128 stands for zero in the data rows.
Here is a table of points, one per row:
[ 87 145 171 167 162 117 169  84 158 104 102 113 150  81 149 118 130  58
 175 179  97  84 144  97 132 100  83 129 108  98  84 124]
[142 151 175 161 174  80 183 122 105 122  85 175  71 139 162 103 136 132
 160 179 101 109 148 126 132 119 129 168 123 135  97 121]
[144 130 110 156 101 149 173 108 101 114 169 177 152  91 168 123  75 165
 146 170 138 167 159 185 163 150 119 144 171 145 156 108]
[115  87 114  75 127 167 126 130  93  78 152 167  89 135  91 111 134 162
 105 141  67  87 100 102 132  84  88 146 128  78 160  97]
[118 150 130 101 146 176 136 145 137 101 145 183 175 114 121 175 170 155
 117 116 172 136  94  83 149 154 101 139  97  98 135 109]
[102 165 171 119 129 153 123  82 112 112 137 184 100 158 160 170 144 101
 180 184 148 143 152 103 125 139 130 105 116 134 182 130]
[ 99  73 101 175 161 159 156 116 104  90  91 104  81 105 139 150  98 160
 115  66 172  90  89 106 118  91 115 140 183 103 161 103]
[150  94  89 137 116 112 115 112 120 166 171 111 116  93 183  83 121  74
 136  81 164 179 132 119 120 172 132 163 159 128 131 132]
[144 114 161 107 127 159  93 143 146 177 144 162 183 148 153  90 117 173
 170 163 149 132 145 166 105 114  71 124 128  90 106 174]
[112 112  95 142 113 160 188  81  86 174 163  90 159  86  84  84 185 123
  95  94 129 173  98  86 105 160 132 136 160 111 128  96]
[ 97 149 163 164 164  91 100 129 172 121  99 150 150  90 165  69 128 123
 167 124 102  86 133 151  68 176 109 161 115 127  92 177]
[ 82  75 117  97 133 108 122 133 105 138 120 144  82 184 162 109  83 173
  77 176 166 146  89 114 144  82 126  83 154 118 169  93]
[130 100 147 165 136 165 172 177 165  92 121  91 117 136  94 166 110 163
 138 123 116 112  87 133 169 101 140  88 131  87 126 115]
[157 110 147 102  98 101  99 114 117 162 168 108 145 149  84  87 162 107
  99 110  88 116 108 143 121 150 122  82 146 165 151  89]
[162 107 144 134  78  94 159 157 179  58 142  90 145 113  72 110 131  93
 153  75 118 146 170 135  61 185 131 121  98 166  95 136]
[145 100 129  90 101 147  81 129  85 177 172 120  91 125  85 179 152 123
 170  82 160 118  79  95 175 175 163 123 159 143 106 115]
[127 138 151 116 129  88 112 101 161 149  77 125 185  94 176  94 152  93
 130  74  93 116 161 143 158 128  73  74  81  93 104 171]
[161  92  95 105 103 116  94 184 117 149 167 137 154 112  98 119  81  66
  86 123  78 148 128  92 139 144 183  84 154 183 110 114]
[ 74 177  99 131 111 122 167 107 121 183 164 156 132  87 122 137 103 142
 107 136 160 142 101  92  87 190 134 173 135  94 142  85]
[148  81  85 147  91  83  93 119  95 132 161 105 145 179 115 105 151  92
  69 103 147 165 160 172  71  93 112 154  79 132  88 186]
[135 130 119 168  68 111  98 103 178 168 115 123 124 168 121 155 152 100
 122 144 126 118 159 100 152  69 112 136  89 126  80 171]
[165 182  89 131 123 147  70  89  95 170 117 148 143 140  79  82 157 102
  91 132 182 146  94 126  85  94  72 186 148 141 143  81]
[ 93 129 150  83 167 165 126 175  82  94  79  94  98 187  77 141  99 121
  81 135 174  94  90  87 158 102  90 175  97  87 159 101]
[113 101 147 153 140 188 185 148 112 156 158 138  81 181 106 108 120 136
 157  87 160 176 171 118 162  83 104 157 128 121 159 135]
[136 140 112  83 122  90 117  90 139 158 113  83 105 185 128  88 177 107
 116  89 109 111 171 171  66 157 115 150  92 160  88 123]
[107 152 138 112 157 116 153 132 163 147 123 103 141 140 170 143  65  94
 149 128 192 110 161 166 128 126 144  65  93 153 104 164]
[107 145 170 169 161 168 166  84 171  91 105 147  69 103 177 174 132  78
 147  98  72  91 171 114  65  95  93 133 120 100 156 160]
[154  83 155  96  99 135  98  71 108 171 165 121 169  94 129 148 170  81
  84  93 113 122  85 133 136 169 150  84 121 168 138 108]
[ 82 180  89 157 116 135 119 124  95 130 113 178 129 137  79 129  87 170
 136 143  65 183  83 110  88  68 100 128 123  96 102 121]
[153 128 109  82 102 138 179 180 146 148 168 136 122 183 115 127 162 116
  88 159  88 124  74 119 171 144  96 125 139 125 144 119]
[104  91  99 107 161 124 141 179  85  79 154 141  98  88  92  75 182 171
  94 105 165 142  94  87 112 104  83 131  65 174 171  99]
[101 104 145 151 106 145  88 164 104 159 150 123 134 133  99 104  94 103
  93 183 109 167 115 147 129 174 182  71 160 109 136 184]
[128 174 117 147 145 164 124 184  86  98 141 156 114 164 156 157 117 104
  75 115 162  82 130 136 124 115 110 167 163  96 169 134]
[153 164 176  82 149 113 142 100 160 149 128  96 179 149  97 125 135 108
 119 144 129  76 166 109 160 161 186 162 108 138 124 176]
[134 136  82 115  94 175 137  78  90 153  84 171 131 153 121 122 100 142
 135 106 124 120 108 112 133 104 118 142 140  81 180 145]
[ 85 179 179 152 168 121 167  94 182  83 138  76 145 158  87 149 137 148
 126 175 131 178 146  95 149 101 147 133 157 159 152 152]
[147 106 114 183 131 129 120 146  91  85  77 131 115 159 168  89 117 151
 158 153 121 181 155 147 174 177 178 159 107 130 128 153]
[ 83 182 155 185 104 152 108 143 120 123 132 176 104  88 142 180 163 152
 136 131 175 124 141 111 114 118 134 109 115 112 175  72]
[157  80 113  85 108 143 101 138 121 165 161 145 174 122 121 122 110 120
  77 116  86 168 123 173  84 161 157 137 138 177 125 129]
[103  92 131  93 169 158 157 175 119  96 102 140  88  88 125 152 135 165
  78 102 173 105 111 101 123  92  88 149 141  91 159 105]
[175 140 116 118 133 160  80 183 152 131 153  92 116 112 125 169 113  81
 129 101 133 181  80 163 112 144 183 124 146 127 114 192]
[119 127  86 170 131  58 128  94 134 154 185 143 153 162 155  79  99 146
 127 125 132 165  94  77  87 148 177 170 127  86 133 118]
[141 125 153 129 118  92 114  86 134 122 131  83 108 184 167  96 181  98
 119 102 108 186 152 167 114 133 128  76  88 145 122 123]
[117 110 103  98  80 142 150 183 109 116 184 126 118 122  75 110 152 146
 164 137 133 128 130 119 146 103 162 188 110 146 143 161]
[167 200 162 111 132  81 115  96  94  75 149  93 139  75  89  98  64  89
  68  86  85 126 155 170 121  67  88  85 123 159  85 121]
[ 72  84  96 161  88 116 118 171  99  91 108 174 184 156 107 130  92 167
 163 121 108 170 130 114  79 137 122 149 151  92 152 107]
[151 156 121  86  97 146  86 113  89 169 137  98  70 151 127 120 137 138
 160 152  74 149 139 177 124 165 112 137 166 132 128 137]
[155 182 150 178 166 129 146 135 188 119 135 126 155 105 135 116 113 124
 119 144 113 176 106  96 139 135  97 111 139 120 122 132]
[129 125 112  98 159 144 125 134 181 103 151 102  98 160 115 131 141 101
  86 129 154  73 169 138 162 122 174 183 100 116 128 159]
[143  80 128 157 147 110 174 137 139 136  79 120  83  91  88 182 116 159
 130 183 116  75 126  98 149 145 173 183 105  96 137 105]
[119 180  99 183 136 165 149 179 139 108  99  72 174  96 186 114  89 181
 133 121 134  71  81 111 111 162  88  77 174 115 117 109]
[155 156 173 121 125 170 138 135 160 150 159  88 118 117 119 130 175 146
  81  86 118 117 171 155 126  66 181 153 154 166 138 109]
[ 96 134  97 135 142  79 162 110 136 164 100  93 146 153 117 132 101 149
 150 167  81 182 115 106 122 143 114 181 120 127 102 163]
[115 177  95 142 109 175 163  99  90 131  84 168 158 126 148 152  92 151
 181  65 140 111  95  99  82 119 132  89 132  95 162 130]
[131 169 165  99  59 135  82 141 132 113  88  82  80 129 148 115 166  94
  95 147 148  70 163 167 175 113 150 111  85 168 128 142]
[116 158 105 184 186 117 128 108 101 149 149 156 110 183 118 124 134 107
 152 171 177 127  97 188 139 153 141 107 142 147 132 118]
[138  78 172 163  76  81 145 179 162 104 119 123 113 105 139 147 182 109
 115 162 101 150 166 113 176  98 138  79 102 126  94 176]
[108 173  69 172 143  84 113 123 157  95 101 139 183 130 149 189 157 133
 157 153  73 124 137 174 161 129 157 170  81 136 129 136]
[181  85 153  91  88  63  84 154  90 108 179 108  97  73  85 195 109 134
 121 131 101 173  90 139  79 179  98 116 172  94  97 102]
[156 155 115 188 120 144 100  69 158 125 138 121 128 175  78 179 144 140
  93 178 130 107 154 110 136 163 117  95  97 125 158 124]
[174 117 130 120  79  93  96 140 162 134 142  98 101 173 109  88 174  96
 151 170 105 157 163 140 108  96  85 138  97 161  95 164]
[170 123 128  90  94 116  91 144 136 165 108 184 117  99 162 118 154 140
 143  84 129 158  79 176 116 122 172 144 164 180 128 153]
[ 98  85 135 117 128 125 126 149 137 122 113 120 124 138 143  66 184 142
 165 184 176  75  75  95  84  92 157 176  86 115 186  83]
[127 146 138 148 155 147 123 169  79 157  93 100 110 154  93  91 151 168
 115 139  69 118  91  88  94 126 161  92  88  96 176  82]
[140 175 101 126  97 132 162 157 107 188  81 163 158 140 144 182  93 121
 172  80 142 130 116 155  87  88 169 153 153 107 171  84]
[169 123 122 102 128  93  93  87 152 182 149 104 141 108 147 119 134 104
 171 109 101 130 157 164 125 134 101 122  92 157 110 164]
[162 117 124  88  87 157 127  80 187 110 179 126  88 167 148 121 154  91
 163  96 114 133 105 137 164 144 115  90 114 163 111 176]
[ 88 158 160 157 146 103 137 118 124 144 137  71 142 162 177 163 100 100
 141 122  82 131 164 137 122 109 101 145 175 146 122 162]
[152  78 166  86 142  87  81 136 101  79 117  88 131 145 135 135  67 128
 181 118 105 124 169 165 152 119  96  86  76 163 125 149]
[163 159 129  99  75 121 146 136  80 175 121 134 184 173 132 169 114 154
 106 155 192 165 119 155 139 149  81 127 175 134 125 142]
[110  91 115 144 163 126 133 175 136 201 104 101 171  93 134 178 133 106
 151 153 110  81 158  88 131 142  85  86 152 157 139 168]
[102 174 139 142 166  81 169 127 129 114 101 158  72  82 142 142 124 146
 171 178 124 113 133 131 123  87 111 127  89  89 108 145]
[ 87 184  91 132  86 132 108 169  96 127 182 138 142 101 140 144 141 166
 177 180 130 135 113 111  99 144 149 108 161 118 153 129]
[ 83 171 177 157 162  86 169  82 163  97  96  74 157  82 157  97 101 132
 166 110 174 136 150 135 129 118 160 143 100  82  88 146]
[187  90 135 156 147 135 140 175  86 136 119 155 142 124  99 134  87 167
 163 105 144 101 101  81 115 141 157 111 170 148 154 118]
[100 127 160 161 167 105 115 111 150 109 145 132  98 150 157 137  71 152
 175 110 162 109 138  94 133  95 152 144  83 142  61 101]
[147  96 163 107  98 103 134  84 172 113 131  93  82 105 113  69 168  97
 114 140 187  84 162 151 175  84 136  81 140 166 112 147]
[140  87 179 126 158 147 152 150 163  88 103  69 194 101 191 153 130 152
 119 152  72 150 118 123 182 147 122 167 148  81 148 106]
[136 114 143 132 141 157  78 140 183 111 100 146 169 120 140 137 185 162
  85 152  76 120 138 115 129 179 183 125 149 138  98 126]
[110 149  78 123 162  75 105 179 107 121 159 153 162  96 119 132 190 166
 121 127 165 160 117 139 193 149 124  92 162 136 153 153]
[103 164 125 131 151  87 110 156 136 143 113 174 120 172 125 140  89 154
 134 116 135 152 102 146 166 121 129 171 102 109 127 123]
[115 165 143 128 156 137 161 155  82 125 157 124 150 175 178 139 157 125
 166 119 135 139 139 153 156 178 134 175  69 130 113 141]
[ 83  91  70  89 138 162 151 126  87  86 101  85  85  85  94 101 155 166
  95 130  75  88 105 103 134  84 101  77 184  87 157 103]
[170 107 133 141  93 117  87  69 122 153 177 170 139 127 112  94  97 161
  82 103  73 138 118 147 168 108 181 168  91 169 150 144]
[ 96  62 173  83 143 131 132  95  87  77  86 122 187 186 143 183 103  96
 156 113 111  87 140 182  96  80 102 113 138 189  91 133]
[ 79 101 112  90 125 155 147 108 115 112  88 135  88  82  94 164  85 172
  84  76 155  96 103  97 142  92  94  82 168  96 157 105]
[125  91 111 137 167 165 114 127  85  78 136 106 106 163 131 111 124 166
 101 155 159 108 114  96 187 136  83 154 148  85 144  91]
[123  63  89 148 160 151 123  67 134 117 105 147 125 116 136 183 135 100
 181 162 182 139 181 146 160  75 187 120 105  75  78  89]
[169 106 177 117  80 128  85  87 134 107 122 160 177 119  98 126 130  92
 169 132 168 125 116 154 145 148 161 103 170 146 144 142]
[106 100  95 182 112 188  98 176 119 156 175 134 176  74 146  79 118  92
  78 181 181 160 146 128 116 142 140 177 139  93  91  86]
There is one direction along which these points spread out most. How many in every 100 of the points above lie lower along it than each point below? Answers are rounded to whole numbers. More than half of the points above lie lower than the first one.
[135 159 112  81  84 143 108 166 100 155 108 153 148 179 184 110  80  95
 128 138 129 173 145 132  84 117 184 123 154 111 111  98] 53
[ 92 178 179 112 101  86 130 107 144 138  84 194 100 143 171 146 146  98
 103  73 105 127 150 169 190 146 176 190 138 135  81 142] 82
[169 146 142 104 117 158  79  75 133 152 168 133 143 149 109 143 138 152
 117  97 158  90 110 105  98 180  85 123 176 158 128 183] 66
[110  94  96 173  96 134 197 128 112 174 169 163 160  84 141  85 179 125
  72 160 138 124  98  94  80 176 177 142 108  85 107 127] 30
[115  95 160  82 159 111 113 178 171  99  92  96  84 150 190 180  95 117
 138 109 129 112 162 129 169 123  88 111  98 191 138  61] 58
[143  87 155 190 160  93 103 130 152 152  73  87 143  77 117 137 161 133
 176  65  87 129 167 112 173 147 134 137  89 147  97 170] 86
[131 126 155  90 180 165  99 130 146 148 113 105  80 100  67 130 174  95
 106 110 144 158 163 190 129 116  74 144 114 173 118 108] 70
[166  90  99 100  91 155  95 113 128 153 174 161 140  92 132  82 139 127
 105  89 101  75  85 134 192 173  70 114 140 156 111 106] 59
[160 157 116  73  84 123 101 118 122 130  63 107 110  95 125  73  68  96
 153 137  91 183 147 160 143 168 128  82 105 139  86 109] 87
[106 174  77 168 136 151 155 180 125 138 112 146 150 119 108 169  97 137
 175 178 110 141 139 125 120 162 118 141 155 129 119 171] 30
[104 176 107 113 158 112 161  76 139  82 112  70 148  74 184 151 139 140
 133 160 159  86 145  72  73  92 100 181 104 136 114 124] 34
[103 121  99 120 172 162 156 149 160  81  77 163 138  86  72 143  82 123
 113 118 150  93  89 111 138 151  88 118 170 120 173 120] 6
[173 134 125  81 181 124 136 140 181 121 147 192 149 167 108 133 162  96
 156  75 138  93 198 114 128 156 184  71 189 119 120 138] 72
[135 137 171 142 184 122 178  93 129 100 130 150  76 147 159 185 171 153
  96 180 135 190 140 112  80  92 184 120 111 164 114 159] 53
